One turning vector, and how many steps it has turned
The counts run from 0 to 292.
[ 91 131 122 156  95 109  60  79  96 132 151  99 153 132 164 165 134 131
 145 119 152 134 161 130 158 129 134 152 108 152  87 146 109 142 127 154
 130 105 119 130 172 108 195]
162
[132 135 131 181 136 112  77 153 122  91 111 121 172 148 169 140 158 116
 126 112 114  72 116  86 125 110 122 163 142 139 142 115 119 143 107 146
 115  96 106 127 172 144 180]
41
[143  84  85 158 113 145 137  96 153 101 173 180 122  98 127 147 140 145
 155 120 122  97 159 137 128 107 128 157 153 132 164 106 145 188 156 111
 139  84 125  96 108  91  80]
277
[166  77  90 149 121 118 105 105 156  98 147 193 137 136 130 179 110 150
 175 102 135 115 145 136 146 169 155 145 128 145 142 112 128 179 105  99
 116 146 133 149 123  91 157]
126
[144 118 125 163 142 134 129  92 113 114 121 101 171 141 137 109 102 140
 184  77 160 117 142 120 136 105 133 169 116 180 115 128 114 180 117  75
 145 114 107 178 161  87 163]
122
[124  86 117 152  90 129 126  95 111 145 140 122 115 130 164 181 113 142
 197 102 179 130 141 174 166 121 129  95 106 148 108 109 106 161 147 120
 122  97 157 152 115 112 135]
129
[119 122 135 163 110 138 145 143 120 117 128 111 122 175 162 142 126 138
 185 112 160 114 121 194 148 123 124 125 112 172 123 108 132 148 131 118
 108  70 114 179 125 122  92]
180
[ 82 155 137 145 132 123 102 125 128 103 125 107 149 110 155 146 183  65
 174 140 114 114 125 128 128  89 100  98  90 180 131 124 125 158 136 125
 117 114  88 125 188 157 136]
139
[ 93  97  94 160  79 103  84 135 139 110 174 170 154 113 131 180 162 117
 155 129 119 127 127 168 136 140 119 155  89 180 118 141 150 158 119 124
 126  86 117 140 126 152  89]
178
[ 78  86 103 107 128 149 119 123 121  62 133 140 115 139 129 157 129 118
 178 134 145 148 125 149 124 121 135 186 115 139 127 133 135 142 102  90
 138  96  83 132 182 158 138]
256
[123 114 138 108 151 162 144 107 169 122 130 113 114 132 183 132 135 172
 191 130 180 153 137 143 127 112 135 116 102 216 136 139 138 168 127 127
 116  89  97 136 163  91 124]
188
[165 109 153 140 177 140 101  92 172 156 123 166 153 111 160 130 127 173
 155  93 129 112 146 103 133 121 129 122 110 180 164 134 153 179 111 126
  86  72 139 151 139  97 144]
118
[ 92  93 100 152 111 139  72 119 132  79 171 140 117  95 118 189 160 126
 142 150 110 132 155 121 138 105 136 159 119 139 157 149 131 166 124 147
 103 112 121  94 173 148 147]
135
[111 112 113 101 105 135 104 112 129  74 138 130 156 136 129 125 134 175
 157 100 158 157 160 150 120 107 118 201 107 169 100 144 129 160 103 117
 147  97  84 144 149 119 146]
154
[138 122 100 175  92 136 120 101 138  94 140 132 113 125 182 169 137 163
 145 135 149 114 147 105 149 122 148 145 175  98 129  89 108 144 143 167
 105  90 132  96 146 101 145]
234
[139 109 146 158 135 131 115 133 115 128 153 126 127 146 188 198  82 120
 172 131 129 128 146 150 153 161 169  99 111 129 146 116 131 161 143 140
  66  90 165 137 159  89 136]
59
[137 115  99 159 116 151 132  81 181 102 165 141 113 101 170 152 176 160
 161 163 128 125 136 132 134 126 167 128 145 153 145  96 127 156 147 175
  98  99 132 100 133 102  80]
35
[ 86 145 132 166  91 129  83  97 113 120 145 105 136 119 169 132 163 127
 128 123 134 103 131 128 155  95 132 180 134 149 109 116 143 131 121 176
 131  55  89 144 168 130 114]
112
[ 88 159 130 127 123 132 127  91 136 142 178 130 136  99 189 151 133 134
 173 129 134 146 134 136 169 114 143 127 100 152 110  94 120 144 140 162
  81  46 134 131 151 111 113]
261
[128 108 134 153 123 117  87  96  99 126 162  84 169 153 133 143 126 108
 166 113 154 124 138 143 152 114 120 174  92 173 127 163 138 163 123  80
 150 134 115 186 170 104 145]
21
[ 87  98  87 133 112 123  80 151 138  82  89 145 134 136 168 166 181 115
 168 124 134 119 150 157 105  97 114 124 126 177 110 115 118 143 116 123
 140 103  92 112 136 152 159]
6
[111  96 130 138 146 142  90  99 114 107 127 101 117 138 137 137 148 136
 145 108 153 123 166 138 113  83 138 171 142 191 134 193 151 165 142 118
 136 112 104 137 176 107 148]
13
[109 149 140 173 136 141 123 117 131 123 105  99 142 142 194 111 156 118
 184 126 151  93 121 136 142  84 108  98 153 178 116  76 113 155 145 141
 130  73 138 150 143 114 149]
39
[115  99  95 148 126 118  70 112 152 110 127 123 166 110 131 145 161 126
 196 108 156 131 117 125 117 125 108 121 121 177 115 121 133 162 104  87
 182 150 105 139 143 125 174]
197
[118  98  97 134 118 160 134  76 143 148 144 162  96  93 163 151 109 165
 149 134 132 132 186 144 147 119 148 132 146 186 147 144 141 174 137 142
 117  88 128 118 143  72 117]
86
[137 103 120 177  81  92  63 118 149  79 171 141 176 120 113 141 180 136
 147 109 126 114 145 142 136 132 138 200 120 131 108 106 113 142 123 142
 121 112 119 111 143 128 136]
2
[116  76  81 118 107 144 151 114 120 117 124 122 111 131 158 159 104 149
 192 129 168 127 154 178 153 125 155 141 141 177 109 131 117 175 143  77
 153 138 117 160 156  81 110]
55
[ 95 137 123 145 104 154 108  64  99 118 176  69 102 105 169 156 125 130
 162 147 163 120 136 135 179 111 162 159 121 117 125 130 142 157 176 158
 130  61 149 133 182 124 124]
62
[ 92 138 126 150  99 121  57  82  89 117 184  97 126 105 167 188 129 116
 128 128 133 131 138 134 170 139 141 134  92 113 123 138 132 134 136 161
 102  70 123 124 176 136 151]
61
[166  88 127 187 141 128 103  75 136 129 176 118 111 109 142 155 117 155
 166 141 155 104 140 127 151 136 171 142 141 134 171 153 159 182 140 125
 137 122 140 147 149  86 136]
94
[131  99 106 166 121 107  74 156 171  62 133 185 159 136 139 175 172 141
 152 111 108 109 131 131 116 155 132 160 126 164 142 115 140 153  75 139
 118 109 110 133 115 152 142]
76
[ 97 162 128 170 147 148 130 134 125 125 120 100 124 127 171 138 144  72
 153 141 120  78 116 115 148  87 120  87 114 153 140  80 127 150 157 130
 102  89 118 133 181 121  96]
140
[ 68 110  93 122 138 137  92 110 120 103 110 122 124 107 140 151 143 110
 157 133 119 122 160 114 121  85 120 143 154 181 133 149 143 156 125  96
 153 112  83 131 182 129 128]
14
[149 105 148 185 136 100  54 105 120 131 144 107 168 124 141 117 170 130
 168  88 168 121 115 142 127 100  96 118  95 170 121 131 147 170 116 114
 157 107 130 128 126 141 183]
271
[ 88  82  84 140  87 134  56  79 130 108 128 126 114  86 156 158 177 155
 143 144 151 139 150 132 135  96 112 131 138 164 110 131 131 154 124 161
 150  93 130  89 154 144 146]
237
